Each row has a name. Each piece below is followed by the name of the row it came from, unless a question asks for something else. Each question is about the rows just above it. Places in a row count from 0.

vumi: [ 74 181 122 136]
geg: [204 136 127 115]
bitu: [148  75 135 113]
Zil: [123 189 128 146]
mut: [135 203 121 165]
felaf: [132  92 131 109]
fuzan: [125 191 130 150]
Row and place of [203] in the named rows: => mut, 1
Row and place of [150] in the named rows: => fuzan, 3
Row and place of [75] in the named rows: => bitu, 1
Row and place of [121] in the named rows: => mut, 2

tisul: [156 146 146 125 112 112 125 128 144 106 148  99 124 103 100 146 109 162
 162 106 137 118 128 126 108 133 114 139]
noso: [132 136 115  97  74  64  94  96 157  65 142  47 105  66  48 150 148 153
 159  90 125 151  97 128 102 157 163  57]
rema: [156 146 146 125 112 112 125 128 144 106 148  99 124 103 100 146 109 162
 162 106 137 118 134 126 108 133 114 107]
dobeg: [146 134 177 182  75  63 188 192 127  64 137  43 142  62  45 177 137 121
 117  84 141 138 191 141  96 134 115  52]
Led: [136 127 162 202 153 175 197 203 103 153 132 168 158 155 167 162 123 113
 103 146 141 127 202 152 143 117 141 176]
Fuz: [147 135 153 145 159 159 146 149 122 160 136 161 141 156 162 152 122 130
 126 145 138 122 148 134 144 127 132 161]
divif: [156 146 146 125 112 112 125 132 144 106 148  99 124 103 100 146 109 162
 149 106 137 118 128 126 108 133 114 127]
Row and place of [75] in the named rows: => dobeg, 4
[151] is at row and place => noso, 21
which: [132 136 115  97  74  64  94  96 157  65 142  47 105  66  48 150 148 153
 159  90 125 151  97 128 102 157 163  57] => noso
[62] is at row and place => dobeg, 13
Where in the named rows is [43]? => dobeg, 11
Where in the named rows is [47]? => noso, 11
Where in the named rows is [175]? => Led, 5

vuki: [181  58 151 187 120 124 138 159 136 170  98  84 116 155  98  98 132 135
 154 114 160  76 142 105  82 105 138 178 116 170  90 171 200 154 197 125
 120 174 100 155 103 162 154 115 102  64 109]
tenil: [183  52 152 183 121 118 139 163 138 172 100  86 116 156  95  93 122 133
 161 119 166  73 143 108  81 103 137 178 119 177  88 165 190 148 184 126
 115 187 105 156 119 158 130 118  83  66 110]
biliz: [181  58 151 187 120 124 138 159 136 170  98  84 116 155  98  98 132 135
 154 114 160  76 142 105  82 105 138 178 116 170  90 171 200 154 197 122
 120 174 100 122 103 162 154 115 102  76 127]
kirod: [169  47 158 177 133 126 141 167 125 159 100 119 134 170 107  96 140 155
 159 135 165  91 132 123  70 140 123 158 122 175  74 177 199 153 194 120
 139 180 103 148 104 156 151 106  90  60 123]
tade: [156  94 153 183  92 176 146 158 133 153  83  80 122 162 148 119 149 154
 124 118 151 110 114 109 109  95 160 193 129 167 119 167 196 124 188 121
 140 188  98 158  97 161 144 126  91  60 120]
nimol: [162  50 168 166 124 127 135 165 122 156 101 107 120 172 118 109 145 156
 136 129 168  92 123 111  80 139 119 176 136 157  91 159 198 152 200 123
 118 170 100 121  97 162 150 118 108  82 129]
Getos: [156  94 153 183  92 176 146 158 133 153  83  80 122 162 148 119 149 154
 124 118 151 110 114 109 109  95 160 193 129 167 119 138 187 120 182 128
 137 184  96 154  89 159 122 138  91  52 124]
Lumo: [168  88 159 189  99 158 145 165 133 145  87  80 125 166 138 121 146 149
 138 119 146 106 124 105  94 109 147 183 133 164 107 152 191 124 184 127
 143 193 104 154  98 160 130 133  91  58 120]
[189] is at row and place => Lumo, 3
[175] is at row and place => kirod, 29

nat: [ 75 134 180  95 116 154 141 114  84 137  81 148 116 130 126 102  78 124
 148 134 124 137 118  96 120 116 101  90  75]
masen: [134 137 124 118 126 107 123 107 125 149 127 155 152 140 137 105 105 152
 158 141 154 106 161 107  76  48  63 103 125]
Mero: [132 161  88 187  98 128 135 151 137 159 136 148 136 111 162  79 130 101
 127 112 113 162 119 167 172 159  98 167 149]
feni: [127 135 171 120 125 141 123 111 162 132 131 115 114 184  73 171 158 172
 117 158 136 100 144 174 182 112 149 141 133]
kor: [ 90 183 146 134 105 154 117  79  88  83  91 126 125 131 145 145 130 110
 159 125 126 114 163 107 110  91 113 186 133]
gusaf: [147 161 151 121 169 145 179 138 118 144 136 130 154 115 141 160  78 120
 139  99 156 148 102  99  60 150 100 101 154]
ros: [145 165 120 139 166  97 138 146 127 128 193 116 132 139 126 174  86 114
  91  71 140  87 156 138 149 136 145 125 162]
sisag: [137 139 110 195 105 125 150 125 175 182  89 142 141 129 125  68  85 112
 131 138 122 142  88 140 129 127 117 146  99]
Foz: [166 136 114  92 123  96  86 108 140  86 156 136 127 128 159 186 160 135
 116 166 132 111 118  97 132 127 115 195 148]
tig: [150 117 102 167 120 114 146 114 185 155  91 128 150 113 118 113 131 193
 168 134 137 122 147 131  88  59 121 122 133]
[168] is at row and place => tig, 18
which: [ 90 183 146 134 105 154 117  79  88  83  91 126 125 131 145 145 130 110
 159 125 126 114 163 107 110  91 113 186 133] => kor
Where do [147 161 151 121 169 145 179 138 118 144 136 130 154 115 141 160  78 120
 139  99 156 148 102  99  60 150 100 101 154] appear? => gusaf
which: [ 75 134 180  95 116 154 141 114  84 137  81 148 116 130 126 102  78 124
 148 134 124 137 118  96 120 116 101  90  75] => nat
Which row holds [127 135 171 120 125 141 123 111 162 132 131 115 114 184  73 171 158 172
 117 158 136 100 144 174 182 112 149 141 133]? => feni

tad: [170 144 177 152 100 112]
Som: [136 124 137 183  72 144]
gupep: [ 53 121 115 117 152 124]
Zati: [136  79 137 183  72 144]
vor: [ 60 113 176 140 131 107]
begos: [170 144 177 163 139  94]
viv: [152 122 136  63 144 166]
Zub: [111 119 120  84 193 123]
Row and place of [115] in the named rows: => gupep, 2
Where in the named rows is [111]? => Zub, 0

varen: [188 169 124 132 115  72 107 139 129 125 159 124 132 137 129 164]
giz: [139  80 151 194 121 167  93 151 127 114 135 125 126 136 150 148]
kosuv: [133 124 128 142 122 125 118 132 126 125 133 125 133 133 133 139]
raku: [148 121 128 137 124 113 119 138 136 122 136 120 134 136 130 142]
fude: [135 122 120 100 107 130 113 140 112 109 151 111 142 128 105 138]
Duzug: [139 119 128 138 154 123 121 141 124 151 136 136 132 139 131 137]
Kuron: [134 125 128 151 114 128 113 135 127 125 134 129 142 142 143 155]
ladeg: [138 126 108 136 134 120 145 134  91 125 135 124  88 127 132 139]
mive: [125 126 125 140 125 123 120 119 124 127 123 120 132 129 126 133]
Fel: [137 120 140 146 124 113 118 127 134 135 122 114 132 153 132 125]
fisi: [124 126 130 135 120 128 126 131 129 118 126 146 132 126 129 125]
which: [139  80 151 194 121 167  93 151 127 114 135 125 126 136 150 148] => giz
which: [125 126 125 140 125 123 120 119 124 127 123 120 132 129 126 133] => mive
Where in the named rows is [105]? => fude, 14

mek: [115 137 143 125 130 115 131 114 119 145 135 124 116 125  80 129 116 116
 124 143 121 148 130 117 141 144 100 145 137 127]
lov: [115 137 143 125 130 130 131 116 119 145 135 124 116 125  80 144 116 116
 118 143 120 148 130 117 141 144 100  93 137 127]
podar: [115 137 143 125 130 129 131 114 119 145 135 124 116 125  80 129 116 116
 118 143 120 148 130 117 126 144 100  93 137 127]
Which row holds [115 137 143 125 130 130 131 116 119 145 135 124 116 125  80 144 116 116
 118 143 120 148 130 117 141 144 100  93 137 127]? => lov
which: [115 137 143 125 130 129 131 114 119 145 135 124 116 125  80 129 116 116
 118 143 120 148 130 117 126 144 100  93 137 127] => podar
[115 137 143 125 130 115 131 114 119 145 135 124 116 125  80 129 116 116
 124 143 121 148 130 117 141 144 100 145 137 127] is in which row? => mek

gegok: [164 139 107 138]
Begez: [118 173 140 129]
Nibas: [155  45 125 121]
zivin: [144 173 105 172]
Mapu: [141 135 119 120]
[138] is at row and place => gegok, 3
[139] is at row and place => gegok, 1
Where in the named rows is [119]? => Mapu, 2
Where in the named rows is [155]? => Nibas, 0
Where in the named rows is [125]? => Nibas, 2
Where in the named rows is [105]? => zivin, 2
Row and place of [141] in the named rows: => Mapu, 0

Lar: [140 139 145 134 152 125 142 120 112 144 133 110 120 126 140 125 120 123
 133 147 116 123 146 181 119 146 158 102 110 135 117 146  92 105 127 114
 138 118 140 142 131 114 113 141 121 131 113]
gub: [127 123 149 121 106 134 125 113 127 122 117 110 154 142 125 122 116 131
 123 160 139 131 149 156 100 132 145 143 104 151 122 131 142 124 160 123
 136 107 124 157 126  95 123 148 105 106 110]
vipek: [136 132 150 136 139 132 137 129 121 143 126 106 120 134 122 120 118 124
 119 146 120 124 137 146 110 145 140 130 116 127 111 145 111 106 141 121
 131 125 144 155 130 125 117 146 129 130 103]
Kek: [131 131 137 132 137 137 145 132 125 144 128 103 125 135 117 128 113 126
 117 133 119 126 121 153 110 148 144 116 118 135 122 144 161 113 132 119
 130 113 143 161 123 121 114 147 126 122 128]
Ver: [135 123 140 116 127 133 128 123 118 130 128 108 154 114 146 110 129  97
 117 144 125  97 144 153 119 128 144 109 112 138 111 139 148 130 134 127
 136 121 129 162 109 114 113 139 132 116 120]
biv: [143 148 142 124 134 136 125 112 126 128 145 107 114 117 132 118 118 134
 140 144 129 134 148 143 112 145 145 122 111 131 109 138 146 105 134 125
 138 143 148 148 123 131 125 126 118 143 103]
pami: [121 128 139 116 116 138 119 128 132 112 121 116 133 140 124 117 153 137
 129 130 130 137 153 143 118 144 139 113 128 133 105 141 146 108 151 115
 139 117 129 142 133 119 121 137 111 123 117]
moke: [131 132 127 123 133 134 138 118 123 133 125 106 111 135 123 109 136 128
 124 132 113 128 141 151 124 146 143 122 120 124 114 143 168 125 137 125
 140 119 144 145 125 141 123 134 119 124 110]
nol: [129 118 131 111 135 137 149 131 127 135 119 108 133 127 122 112 145 128
 114 144 125 128 159 163 135 147 149 126 120 129  98 157 130 138 136 114
 136 117 144 124 143 133 136 126 121 118 126]
kif: [144 160 134  83 104 160 152 102 101 143 109 110 112 129 105  99 117 141
  90 131  67 141 105 206 148 135 171  93 141 132 121 129 141 142 148 129
 151  93 134 170 135 166 111 138 155 137  73]
Where do [127 123 149 121 106 134 125 113 127 122 117 110 154 142 125 122 116 131
 123 160 139 131 149 156 100 132 145 143 104 151 122 131 142 124 160 123
 136 107 124 157 126  95 123 148 105 106 110] appear? => gub
Where do [131 132 127 123 133 134 138 118 123 133 125 106 111 135 123 109 136 128
 124 132 113 128 141 151 124 146 143 122 120 124 114 143 168 125 137 125
 140 119 144 145 125 141 123 134 119 124 110] appear? => moke

Zediz: [138 131 118 130]
dosu: [143  85 128 148]
Pev: [128  99 116 130]
Vutus: [128  98 128 112]
nipin: [150  51 186 159]
Sosi: [115  39 154 128]
Fivo: [137 102 112 129]
Tufi: [128 131 128 117]
duk: [128  99 116 128]
bopok: [145  40 158 185]
Where in the named rows is [158]? => bopok, 2
Row and place of [143] in the named rows: => dosu, 0
[39] is at row and place => Sosi, 1
Which row holds [145  40 158 185]? => bopok

Dake: [130  65 108 142 133 122 134 123 154  95  95 102 122 106 131 128 102 139
 149 123 133 145 133 135 125 136 127  99  92 120 143 139 104 136 166  74]
Zimon: [151 117 121 144 139  98 134 107 123 125 178 126 153 110 151 162 153 133
 109 142 146 135 125 195 111 124 115 108 126 117 125 110 129 152 124  80]
muk: [ 85 117 110 128 120 145 129 117 136 124  71  98 145 124 161  90 115  92
 136 100 123 142 120 100 141 123 137 123  84 139 127 145  89 135 131 107]
nidod: [112 162 157 130 122 140 124 106 106 143 171 108 158 140 126 158 175  92
  87 102 130 119 112 153 116 114 139 122 107 134 162 105 125 141 106 114]
nadoz: [141 155 145 133 126 122 129 103 107 141 182 116 163 131 140 159 175 102
  89 115 135 124 115 172 112 115 129 119 115 130 145 104 127 149 107 102]
regi: [152  93 112 147 142  95 135 113 133 114 162 125 142 104 147 160 136 146
 123 148 147 139 131 128 112 130 113 102 125 112 126 116 127 149 138  74]
lin: [ 99  96 111 132 122 142 131 120 146 110  72  93 135 119 147  99 108 106
 144 101 124 143 124 103 136 128 136 113  79 135 138 146  90 135 150  94]
kab: [149  74 108 148 142 100 136 118 143 103 140 119 131 101 139 154 120 152
 135 146 145 142 135 179 115 135 115  98 117 111 131 124 122 144 152  70]
nore: [142  64 106 146 139 110 135 122 151  96 117 110 123 102 133 143 108 149
 145 137 139 144 136 158 120 137 120  97 105 114 138 132 114 139 162  70]
Miv: [146 139 132 139 133 107 132 103 113 135 185 123 162 120 149 161 168 117
  97 130 142 130 119 188 111 118 121 114 122 124 132 106 128 153 114  91]
Zuf: [115  77 110 137 127 134 133 122 152 100  80  95 126 113 136 113 102 123
 148 110 127 145 129 115 131 132 132 105  82 128 144 144  95 135 161 144]
[142  64 106 146 139 110 135 122 151  96 117 110 123 102 133 143 108 149
 145 137 139 144 136 158 120 137 120  97 105 114 138 132 114 139 162  70] is in which row? => nore
The row with [112 162 157 130 122 140 124 106 106 143 171 108 158 140 126 158 175  92
  87 102 130 119 112 153 116 114 139 122 107 134 162 105 125 141 106 114] is => nidod
Where do [146 139 132 139 133 107 132 103 113 135 185 123 162 120 149 161 168 117
  97 130 142 130 119 188 111 118 121 114 122 124 132 106 128 153 114  91] appear? => Miv
which: [ 85 117 110 128 120 145 129 117 136 124  71  98 145 124 161  90 115  92
 136 100 123 142 120 100 141 123 137 123  84 139 127 145  89 135 131 107] => muk
Where do [130  65 108 142 133 122 134 123 154  95  95 102 122 106 131 128 102 139
 149 123 133 145 133 135 125 136 127  99  92 120 143 139 104 136 166  74] appear? => Dake

Bili: [120 219 167 110 139 117]
Kizu: [122 115 119 131 159 157]
Sufal: [134 127  72 161 220 141]
lilan: [139 109 191 120 133 138]
giv: [112  95 126 141 140 109]
Row and place of [133] in the named rows: => lilan, 4
Row and place of [134] in the named rows: => Sufal, 0
Row and place of [220] in the named rows: => Sufal, 4
Where in the named rows is [157]? => Kizu, 5
Where in the named rows is [126]? => giv, 2
Where in the named rows is [140]? => giv, 4

rilag: [173 208 133 114]
redog: [ 86  56 198  84]
Dibo: [119 196 184 144]
nas: [ 74 142 135 144]
Sasis: [ 57 134 111 160]
[86] is at row and place => redog, 0
[142] is at row and place => nas, 1
Row and place of [173] in the named rows: => rilag, 0

Dodug: [169 101 135 112 156 118 144 108 148 168 121  85 130 159 176  89  99 136
 108 118 109 167 161 146 122 120 197 151 120 123 113 132 172 103 144 164
  70]
nunu: [169  93 147 116 172 123 103  96 136 154 142  95 161 174 157  86 104 120
  90 131  64 151 130 122 129  98 156  95 137 114 125 132 159 123 139 132
  74]
vakun: [152 101 141 109 168 123  82  92 128  95 157 120 154 164 149 105 121 103
  78 152  49 135  83 112 133  71 144  64 132 123 119 119  82 137 154 122
  78]
vele: [142 128 101 142 133 118 130  92 161 148 147 125 144 145 172  86 121 136
 101 123 116 148 169 151 112  98 197 120 100  95  82  93 145 130 139 169
 107]
Palep: [135 128 113 134 140  94 158 104 120 101 106 100 137 199 129  65 104 120
  97 101  79 162 122 132 153  66 139 120 104  89 131 166 119  70 185 143
 103]
Where in the named rows is [94]? => Palep, 5
Where in the named rows is [83]? => vakun, 22
Where in the named rows is [107]? => vele, 36
Row and place of [146] in the named rows: => Dodug, 23

darez: [123  65  54  81  99  68 126 164]
Fepor: [ 97 176 200 124 125 152 103 118]
Fazez: [118 140 146  84  97 140 117 144]
vezog: [ 96 158  97 147 121 149 169 131]
fum: [134 126 140  76 143 145 119 142]
garep: [133 158  97 177 140 149 169 131]
dol: [105 160 142 157 177 131 131 124]
[84] is at row and place => Fazez, 3
Row and place of [144] in the named rows: => Fazez, 7
Where in the named rows is [123]? => darez, 0
[146] is at row and place => Fazez, 2
Where in the named rows is [68]? => darez, 5
[103] is at row and place => Fepor, 6
[76] is at row and place => fum, 3

tuf: [121 129 151 131 125 119 117 123 135 123 131 119 111 147 144 119 127 134
 127 123]
tivor: [140 136 124 157 129 133 154 134 122 129 120 129 159 108 112 159 168 121
 130 132]
tozaz: [114 114  97  77 130 187  98 170 128 167 109 129  96 126  96  87  53 126
  78 165]
Row and place of [77] in the named rows: => tozaz, 3
Where in the named rows is [132]? => tivor, 19

lav: [ 96 162  75 122 178  75  86 126]
safuv: [113 119 118  97 156  96  81 126]
Vib: [101 147  96 126 148 100 111  83]
pozis: [ 96 162  75 122 178  75  86  82]
vap: [107 147  95 132 152  88 108 118]
duru: [128 186  49  97 164 137 122 124]
Pomoz: [111 163  84 131 148 114 109 124]
sevam: [ 96 162  75 122 178  75  86 121]
Muze: [ 80 150  42  85 124  74  99 172]
deve: [119 151  90 139 141  93 108 115]
[84] is at row and place => Pomoz, 2
Where in the named rows is [132]? => vap, 3
Where in the named rows is [82]? => pozis, 7

bidez: [132 131 204 158 133 120 167 104  70 159 156 115 124 158 142 154  92 142
 156 135 124 160 160 146 119 175 170 126 132 137 103 117 109 143 203 164
 154 205  97 149 136 174 107 131 142 117  95  80  83 159  93 147 132 128
 144 113  99 151 162 138]
nosed: [132 134 199 160 204 121 165 103  66 158 158 118 128 157 140 155  88 143
 154 132 122 158 162 146 117 175 167 125 133 135 102 121 106 146 199 164
 154 202  97 147 137 173 104 132 142 118  91  81  87 155  94 143 130 129
 142 109 104 148 159 139]
vomog: [119 163 193 101 163 129 136 114  75 161 147 123 150 166 153 150  87 170
 134 119 129 129 143 139 113 160 158 115 143 124 157 134 131 174 165 160
 128 177 118 146 118 161  89 142 126 129 128 112  74 161  90 148 138 130
 145  97 126 132 156 104]
Where in the named rows is [83]? => bidez, 48
which: [132 131 204 158 133 120 167 104  70 159 156 115 124 158 142 154  92 142
 156 135 124 160 160 146 119 175 170 126 132 137 103 117 109 143 203 164
 154 205  97 149 136 174 107 131 142 117  95  80  83 159  93 147 132 128
 144 113  99 151 162 138] => bidez
Row and place of [74] in the named rows: => vomog, 48
[203] is at row and place => bidez, 34
The row with [132 134 199 160 204 121 165 103  66 158 158 118 128 157 140 155  88 143
 154 132 122 158 162 146 117 175 167 125 133 135 102 121 106 146 199 164
 154 202  97 147 137 173 104 132 142 118  91  81  87 155  94 143 130 129
 142 109 104 148 159 139] is => nosed
Row and place of [166] in the named rows: => vomog, 13
Row and place of [102] in the named rows: => nosed, 30

Lome: [138 119 184 130 167  85 144 149 127 146  96 134  98 126 196  95  99 128]
mam: [125 108 153 149 113 149 128 138 121 131 128 109 113 115 122  90 128 153]
kupu: [144 128 155 116 137  75 143  83 152 133  99 100 113 135 161 108  74  63]
fuman: [152 108 153 149 113 149 128 138 121 131 132 128 128 132 158 114 129 127]
retov: [152 108 153 149 115 149 128 138 121 131 128 109 118 115 122  90 128 153]
Falaz: [148 141 101  94 158 128 121 111 152  95 115 145 111 117 191 137 114 128]
pamo: [144 111 157 148 106 128  91 128 115 135 132 121 117 133 160 128 129 138]
Zona: [128 141 101  94 158 128 121 111 152  95 115 145 111 117 114 137 114 128]
Where in the named rows is [118]? => retov, 12
Row and place of [125] in the named rows: => mam, 0
Where in the named rows is [63]? => kupu, 17
[143] is at row and place => kupu, 6
which: [148 141 101  94 158 128 121 111 152  95 115 145 111 117 191 137 114 128] => Falaz
[126] is at row and place => Lome, 13
Where do [152 108 153 149 113 149 128 138 121 131 132 128 128 132 158 114 129 127] appear? => fuman

